In the rows, 128 means zero.
Each path is a new rotation, seen through one point. The rows after it are directions, each followed by how far the rotation turns it, in deg/step (0 if it stays put).
Each turn is a multiple of 5 degrees from 10 to 175, or 0.
Each row of a path follows its step; steps can be skipped.
Rotation 1:
step 0: [136 127 123 141 128 118 135 132 128 130 131 127 131 135 117 129 128 124
 121 135 130 127 133 130 134 129 118 119 126 116 133 130 118 126 126 126
 126 131]
step 1: [124 138 119 138 118 130 127 132 129 118 132 131 128 137 129 121 130 132
 130 128 117 125 128 117 131 126 127 132 122 131 117 124 123 126 124 129
 124 133]
step 2: [130 130 128 126 128 129 128 131 136 134 127 128 123 131 108 139 134 131
 125 132 118 130 133 120 129 124 135 130 132 131 133 132 123 134 124 135
 121 123]
step 3: [125 118 126 126 130 123 138 121 131 127 137 130 135 144 121 131 128 128
 133 131 124 135 127 131 132 133 123 122 116 122 123 132 128 129 125 127
 123 135]
step 5: [128 133 131 130 127 121 136 134 141 135 137 132 136 123 112 132 130 122
 123 128 132 131 131 128 121 123 127 133 129 121 134 127 128 125 124 129
 117 129]
step 6: [118 130 116 123 122 129 139 128 130 128 129 138 132 134 131 129 134 134
 129 133 119 137 119 128 127 128 120 125 126 126 120 122 129 124 136 122
 120 130]
step 9: [123 136 128 125 125 138 134 130 134 130 124 130 127 135 132 121 126 132
 119 125 118 141 123 126 138 128 128 119 132 122 130 119 122 120 132 128
 132 126]
step 11: [125 138 119 132 121 131 124 135 133 121 135 127 131 137 132 136 134 128
 128 135 119 120 125 126 130 126 127 118 118 125 132 131 132 123 132 120
 124 129]
step 13: [136 127 125 131 130 134 140 125 128 129 141 129 127 135 121 120 135 122
 133 140 124 127 131 128 131 129 134 131 117 126 124 132 126 126 116 132
 125 125]
Directions:
[128 130 127 128 129 129 124 128 129 130 125 127 128 130 126 126 130 125
 129 126 125 126 132 129 133 130 127 129 123 128 128 130 129 132 129 129
 126 128] => 35
[129 128 127 128 128 128 132 126 125 123 125 129 129 130 127 124 127 126
 127 129 130 121 127 129 129 129 128 130 128 132 127 128 127 126 127 129
 127 128] => 115
[128 124 123 125 126 131 130 127 131 128 126 128 130 131 127 126 131 128
 131 128 130 129 128 128 125 130 128 128 130 126 129 130 127 131 129 127
 130 123] => 100
Rotation 2:
step 1: [125 144 130 132 136 124 133 135 123 133 132 120 128 122 125 131 137 132
 125 127 134 134 135 131 127 136 135 138 122 125 118 121 138 129 140 134
 130 131]
step 2: [129 131 123 134 123 125 128 125 127 135 135 132 115 120 125 125 122 124
 123 120 126 128 131 136 120 125 125 130 131 132 132 113 143 121 131 131
 133 143]
step 5: [129 144 124 129 125 125 132 136 131 132 128 128 130 124 111 125 132 124
 128 123 130 131 139 140 130 133 121 137 118 127 130 117 135 131 136 127
 131 132]
step 8: [127 140 127 125 133 132 124 138 133 140 133 126 125 127 121 131 122 127
 109 131 128 131 135 130 122 134 133 137 127 138 118 123 129 124 136 131
 135 128]
step 9: [134 136 129 133 128 127 129 127 131 130 140 126 121 121 123 128 140 126
 132 125 131 135 133 138 130 133 133 131 124 121 123 120 144 125 139 120
 129 140]
step 10: [127 135 122 126 129 131 126 131 129 141 138 137 119 120 127 128 125 136
 127 119 119 130 127 140 120 118 120 127 129 131 125 116 133 128 115 131
 129 133]
step 11: [136 139 116 126 135 139 129 132 135 132 138 130 139 120 129 128 134 126
 117 137 118 134 134 125 125 131 124 124 123 126 129 124 134 137 131 124
 133 125]
step 12: [125 150 132 124 131 134 123 125 128 140 127 126 120 128 118 123 132 130
 126 135 128 125 134 138 125 134 126 130 118 129 120 124 131 117 134 133
 132 129]
step 13: [137 132 128 136 129 123 129 144 125 135 135 135 124 126 121 128 131 124
 130 125 121 130 136 138 132 123 119 134 124 128 127 125 140 134 137 128
 134 143]
Directions:
[128 128 124 127 128 130 130 126 131 127 130 129 128 127 123 128 130 130
 128 124 128 129 126 130 129 129 128 125 128 127 130 129 129 126 124 124
 128 123] => 55
[130 130 127 126 127 130 131 127 128 129 128 125 131 129 132 131 128 130
 125 130 129 132 129 127 122 127 127 129 128 128 128 129 125 129 128 129
 129 122] => 100
[134 127 128 133 127 130 129 125 126 126 130 130 128 128 129 127 127 125
 124 129 127 129 127 126 128 128 129 127 129 123 131 129 130 126 131 128
 130 129] => 155
[129 126 128 128 125 129 131 129 125 129 127 128 126 131 128 122 127 131
 128 123 127 127 127 130 126 127 125 129 124 130 131 127 128 126 128 132
 128 128] => 135
Rotation 3:
step 0: [127 125 141 132 132 129 119 129 127 129 121 126 138 122 125 134 134 135
 136 137 130 122 127 121 141 127 115 138 118 131 127 132 132 129 131 119
 133 141]
step 1: [117 120 130 138 141 125 122 116 123 121 121 132 127 134 138 128 125 136
 131 128 128 118 125 128 125 122 129 122 120 125 124 135 132 133 119 141
 119 130]
step 2: [119 132 139 136 133 120 131 121 123 132 124 128 140 136 115 125 115 126
 125 137 132 136 129 118 128 126 124 122 130 135 136 127 133 135 131 129
 128 116]
step 3: [132 116 129 128 136 120 131 131 127 123 122 126 132 125 138 120 135 143
 132 135 144 133 124 126 120 130 124 131 136 135 137 129 137 133 131 118
 125 132]
step 4: [122 136 123 137 130 119 127 138 129 135 117 119 130 128 129 129 125 132
 124 136 131 116 120 136 136 126 128 126 116 125 129 133 134 134 128 120
 111 129]
step 5: [127 131 139 132 147 132 134 122 127 124 130 121 144 134 134 130 131 126
 125 127 119 118 126 125 128 136 121 131 123 137 128 140 134 132 133 127
 132 128]
step 6: [119 128 125 136 141 131 116 129 123 121 127 127 127 137 135 132 119 135
 134 143 133 139 114 119 128 134 131 121 131 125 127 131 129 128 132 131
 130 133]
step 11: [117 112 134 132 140 122 124 128 132 125 121 119 130 128 126 123 127 140
 133 123 142 129 117 128 133 133 126 123 136 127 137 137 127 129 127 120
 128 127]
step 12: [124 131 131 137 138 119 132 138 125 133 112 130 132 130 123 124 123 132
 130 139 121 124 129 132 121 134 125 128 116 121 138 125 142 130 127 127
 120 135]
Directions:
[130 131 127 129 126 128 128 130 128 127 128 127 125 130 127 125 128 130
 128 129 129 130 132 128 124 122 126 128 132 129 128 127 133 130 129 128
 126 126] => 70
[133 127 133 125 127 130 128 126 126 127 129 128 131 128 128 127 128 130
 126 130 127 130 133 128 126 131 126 132 123 129 130 128 129 127 131 128
 128 129] => 145
[128 126 126 126 125 127 131 128 129 127 125 125 130 130 131 133 128 129
 128 130 131 134 127 127 127 125 128 128 128 129 129 126 124 128 129 126
 131 126] => 95
